M: rows in 3 groups, each row roughly a mix of its group's directions:
M (81 x 10):
[[ 54.0  12.9  18.6  32.8  31.0  22.8  -0.6 -11.1 -15.0   0.5]
 [ 28.9  22.5  10.1  25.9 -19.1  20.7  56.8 -10.9  -8.3  -0.6]
 [  8.9   6.2 -11.5  -1.1  56.1 -11.2  49.6 -14.3  -9.3   6.9]
 [-14.4 -54.5  44.1   0.9   0.2  -1.0  20.7 -12.5  24.7   3.2]
 [-43.4 -26.7   9.3   1.3  38.6  -8.6  41.4   5.5  -0.5 -18.4]
 [  9.3  38.0 -27.9 -35.3  26.9  24.7  31.9  18.6  -6.4  -6.0]
 [-19.7 -39.3  18.7 -22.4  -0.2 -17.7 -50.3  20.8  10.4 -12.5]
 [-25.4 -13.5  21.7  42.7 -36.0  19.0 -13.6 -16.8  32.1  -6.9]
 [-38.6  -1.6 -35.6 -21.8 -41.7   8.2  -8.0  30.2  17.3   3.8]
 [ 55.0  16.2  -2.4  23.6 -41.0 -17.8 -14.1  -4.9  15.7   3.4]
 [-10.1  -3.0   3.2  22.6  -7.0 -54.2  39.9  -9.4 -31.8  -4.6]
 [-44.9   6.9  19.5 -40.7   9.3   4.6 -25.0  34.9 -13.6   9.9]
 [ 54.1 -38.2 -13.7 -21.4 -15.6  -1.1  -4.2  15.6  20.3 -19.4]
 [ 54.2  -0.1   5.0 -11.1  14.9 -27.6  -8.5  19.6 -16.1  39.3]
 [-34.9  -6.5 -27.6 -55.4  -4.1 -31.0   7.7  12.8  -5.1   3.8]
 [ 24.8  15.5 -29.8  -5.2 -13.9 -48.7  -4.4  29.5 -32.3  -8.2]
 [ 15.9  17.1 -11.0 -30.6  14.7 -36.6  20.9 -37.3 -15.6 -33.1]
 [ 20.2 -17.8  20.6 -24.0  47.3 -24.1   1.4  -3.8 -25.7  33.4]
 [-27.4  14.5 -36.6 -42.6  21.1   2.5  20.3  25.6 -19.9 -17.5]
 [ 18.1  12.7   3.2  35.5 -54.2  -8.1 -10.8 -15.6  29.2 -18.8]
 [-27.7  18.8  41.3   6.6 -22.1  -6.0 -40.4 -10.6  -4.3 -34.2]
 [-32.9   3.9 -33.4  -8.0  37.6   5.3 -34.6 -25.4  15.9  22.7]
 [ 24.9  53.8 -33.3  15.4  -4.0   6.5  28.1  -2.8 -24.5   4.0]
 [-26.9 -15.8 -16.7 -44.6 -28.5 -39.8  -2.9 -23.2  11.9   2.0]
 [ 24.6  15.0  17.2 -11.4  -7.7  14.6  62.7  22.5 -11.2 -15.6]
 [ 52.9  37.6 -20.7  -9.8   7.4   8.4  -9.6 -13.6  -7.9  33.6]
 [-30.6  17.9 -43.8 -11.6  39.2 -17.5 -20.6 -13.2  -2.6  23.9]
 [ 56.0  31.5  -4.2   0.2   1.8 -39.9  11.9   0.6 -13.4 -16.1]
 [-15.1 -27.3  13.6   9.2  -2.5  26.3 -54.6 -22.1  30.3   1.9]
 [ 58.9   0.9  12.2  -0.1  -9.1 -42.3 -10.7 -14.7  -0.7  22.5]
 [-19.5 -20.3 -19.4 -13.0 -32.7  17.4 -25.7  30.9  17.4  41.2]
 [-43.7 -36.5  23.9   1.3  10.4 -46.0 -10.0  -3.0  -2.1  13.3]
 [ 22.4 -26.1   0.5  -9.6 -22.5   2.3 -59.5  18.6  12.5 -22.3]
 [ 22.9  23.6 -11.9  43.8   6.8   8.9  21.9 -49.5  -3.5  10.6]
 [ 49.6 -15.5 -17.8  -5.1 -27.6 -37.6   1.9  25.9 -13.1 -16.2]
 [ 33.8 -26.9 -18.8 -36.1  35.0  -3.9  21.2  25.5  20.3  -7.1]
 [ -0.5   2.1 -31.0  25.4  18.8  14.9  43.4 -18.5 -10.1  42.6]
 [-42.1  26.6 -28.8 -19.1  41.9   3.0 -23.6  -5.0  -2.3  17.3]
 [-41.3  49.8 -21.6   4.3  27.1   1.8 -12.1  -9.4 -19.0  18.3]
 [-47.7  -6.7   3.3  -5.9  42.3  -7.4  40.0   7.9 -18.7  10.4]
 [ 61.8 -19.1 -24.9  -6.7  12.2   7.9  10.5  -0.5  31.8 -11.9]
 [-49.8 -15.8   6.3  42.3   7.8  14.9  30.6 -22.9   0.8  -5.6]
 [  3.5  28.2  38.3  21.2 -38.3  17.2 -15.6  22.2 -23.8 -23.4]
 [ -0.9 -32.2   8.0 -20.2  34.3  29.0 -12.9 -41.5  -9.6  28.6]
 [ 62.0  -0.7 -36.2   0.4   8.7  12.6  14.2  -9.2  15.5  20.2]
 [-65.9 -30.1   9.9  -7.7  12.5  24.8  -1.8   4.9   5.0  10.0]
 [ 16.7 -18.8 -12.5 -16.9 -35.4   3.4 -26.3 -49.4  21.6  19.9]
 [ 29.4   8.8   0.5  10.8 -51.6 -40.9 -10.2 -16.8  22.9  -5.3]
 [ 21.7   2.7  36.0  18.7 -22.0  30.9  51.7  -5.5   2.0  -8.1]
 [ 10.5  12.5  -0.3  34.2   2.7 -41.7  39.4 -31.5 -24.1  -5.0]
 [  3.6  -8.4  19.5  14.4 -36.5 -29.6  -7.7 -50.7  24.6 -14.3]
 [-18.1  22.4  20.3 -18.9  -9.8   3.1 -41.3  42.6 -21.1 -25.7]
 [-14.6   0.5 -13.2   1.1 -48.5  -1.9  -6.4 -44.3  28.4 -27.8]
 [ 11.2 -31.7  27.4  30.4 -38.7 -43.0  -5.8   1.7 -11.3  -3.6]
 [-49.6  21.4  31.5 -25.1  15.7 -18.4 -11.3  15.2 -28.9  -2.2]
 [ 39.3  23.8 -32.6 -20.3  25.9  18.5   5.2  31.0 -25.8   8.3]
 [-18.0   1.0 -46.4 -39.5 -41.9  -1.7 -10.0  14.3  13.1   7.2]
 [-46.0 -21.1  30.6  21.4   9.8   9.6 -15.6 -34.5  19.0  19.8]
 [ 31.2 -11.5 -12.3  -7.8  10.5   8.8  66.7 -12.2  13.8   6.3]
 [-50.8  18.3  11.5   1.9  -4.0  42.0 -28.2   0.3  -6.0  25.8]
 [ 69.3  15.4  -0.7  20.0   3.5  16.3  -9.3 -22.0  -4.9   3.9]
 [-10.1  20.9 -47.2 -36.6  35.2 -21.4  -7.2  17.1 -11.5   6.5]
 [-32.0   8.9 -10.9   9.0  -8.7 -21.2  25.8   5.9 -41.5  45.6]
 [-66.6   4.8  23.0  14.0 -17.3  16.9 -18.9   1.5 -12.8   5.9]
 [-13.1 -13.3 -23.3  13.3  42.1  18.5  50.4  -9.2   1.2  22.7]
 [-44.6 -10.4   2.0 -26.2  30.0 -15.9  14.7  42.0 -17.3  10.4]
 [ 28.4 -17.6 -11.3  34.0   4.8 -27.3  43.7 -26.3   5.3 -22.9]
 [ 42.8  33.5 -33.6  -6.4 -19.0  -5.9  -9.6  28.4 -23.6 -18.9]
 [ 36.2   0.8 -27.3  37.7 -11.9  32.0   7.1 -31.8  18.6  16.7]
 [-22.9  15.0  42.2   9.2   0.2 -32.0  -9.2 -16.7 -11.2 -46.9]
 [-11.6  -7.6   6.6 -54.6  19.4  -9.7   3.9  47.3  -5.0 -19.1]
 [ 28.2  -4.5  20.6  46.6 -17.5  22.5 -21.9  24.1  13.9  29.3]
 [ -1.8  -7.9  -1.2  53.4  -8.2 -17.1  37.1 -37.3  -3.3 -16.6]
 [ -9.8 -32.3  -0.8  -5.3  -9.0 -42.7 -55.3  13.8  -1.6  -4.2]
 [  8.8   3.2  36.2  53.1 -15.3  -0.9  -0.5 -31.5  17.8 -23.8]
 [ -2.5 -12.5  22.4  44.9  -4.5  49.4 -14.7 -26.6  16.5  -0.3]
 [ 16.3  29.6  11.7 -51.0   6.5 -15.5 -35.1  25.4 -15.6   7.3]
 [-46.8 -19.2   0.3 -27.2  31.4 -14.5 -40.8   5.1   9.9   7.2]
 [ 53.8  -6.9 -36.4  18.8   3.8  15.3  22.7 -19.6  17.0  16.3]
 [-46.8  28.2  37.9   2.2  -8.3 -20.5 -19.0  -5.5 -30.3 -10.3]
 [ 21.0 -16.3  -6.2 -52.0  -4.3 -18.9 -15.6  47.5   1.6   1.6]]
one row of each group, then the others: which group is each in?
[-52.7 -27.9  24.3 -13.3  29.6 -12.2   6.6  22.0  -8.8  19.4]	C
[  6.7  32.8   1.1 -10.7 -19.7 -19.4 -18.2  45.7 -36.8 -23.6]	Q
[ 51.2   1.6 -38.3  -7.9 -19.1   0.5   2.1   9.1  -2.9  41.4]	J

[-10.2  17.9 -52.4 -38.7   1.6  28.7   8.8  -7.8  -8.6 -24.8]	C
[-15.7 -42.6  51.8  13.3 -24.2 -23.5 -13.4   5.8   1.5  -7.4]	Q
[ 37.5  25.0  17.8 -42.4  18.7 -14.1 -30.4   9.0   4.0 -24.7]	J
[-46.5 -18.2  24.3  30.7 -28.7   7.2  -5.0 -19.9  28.4 -14.4]	C
[-46.4   9.7  16.5  30.0   6.9  16.0 -33.6 -33.1   5.7  18.6]	Q
[  8.4 -10.1  22.0  45.4   0.0  51.4 -14.8 -24.2  12.8   3.1]	C
[-48.6  15.9  -6.2 -33.3  35.9  -3.0 -30.1  18.0  -5.8   2.7]	Q
[ 11.0  -6.2  -9.8  -7.0  17.6 -53.0  46.1   7.3 -26.6   4.5]	J
[-29.9 -10.8  37.7  38.2  -5.9   2.3   4.7 -36.7  17.6 -26.7]	C
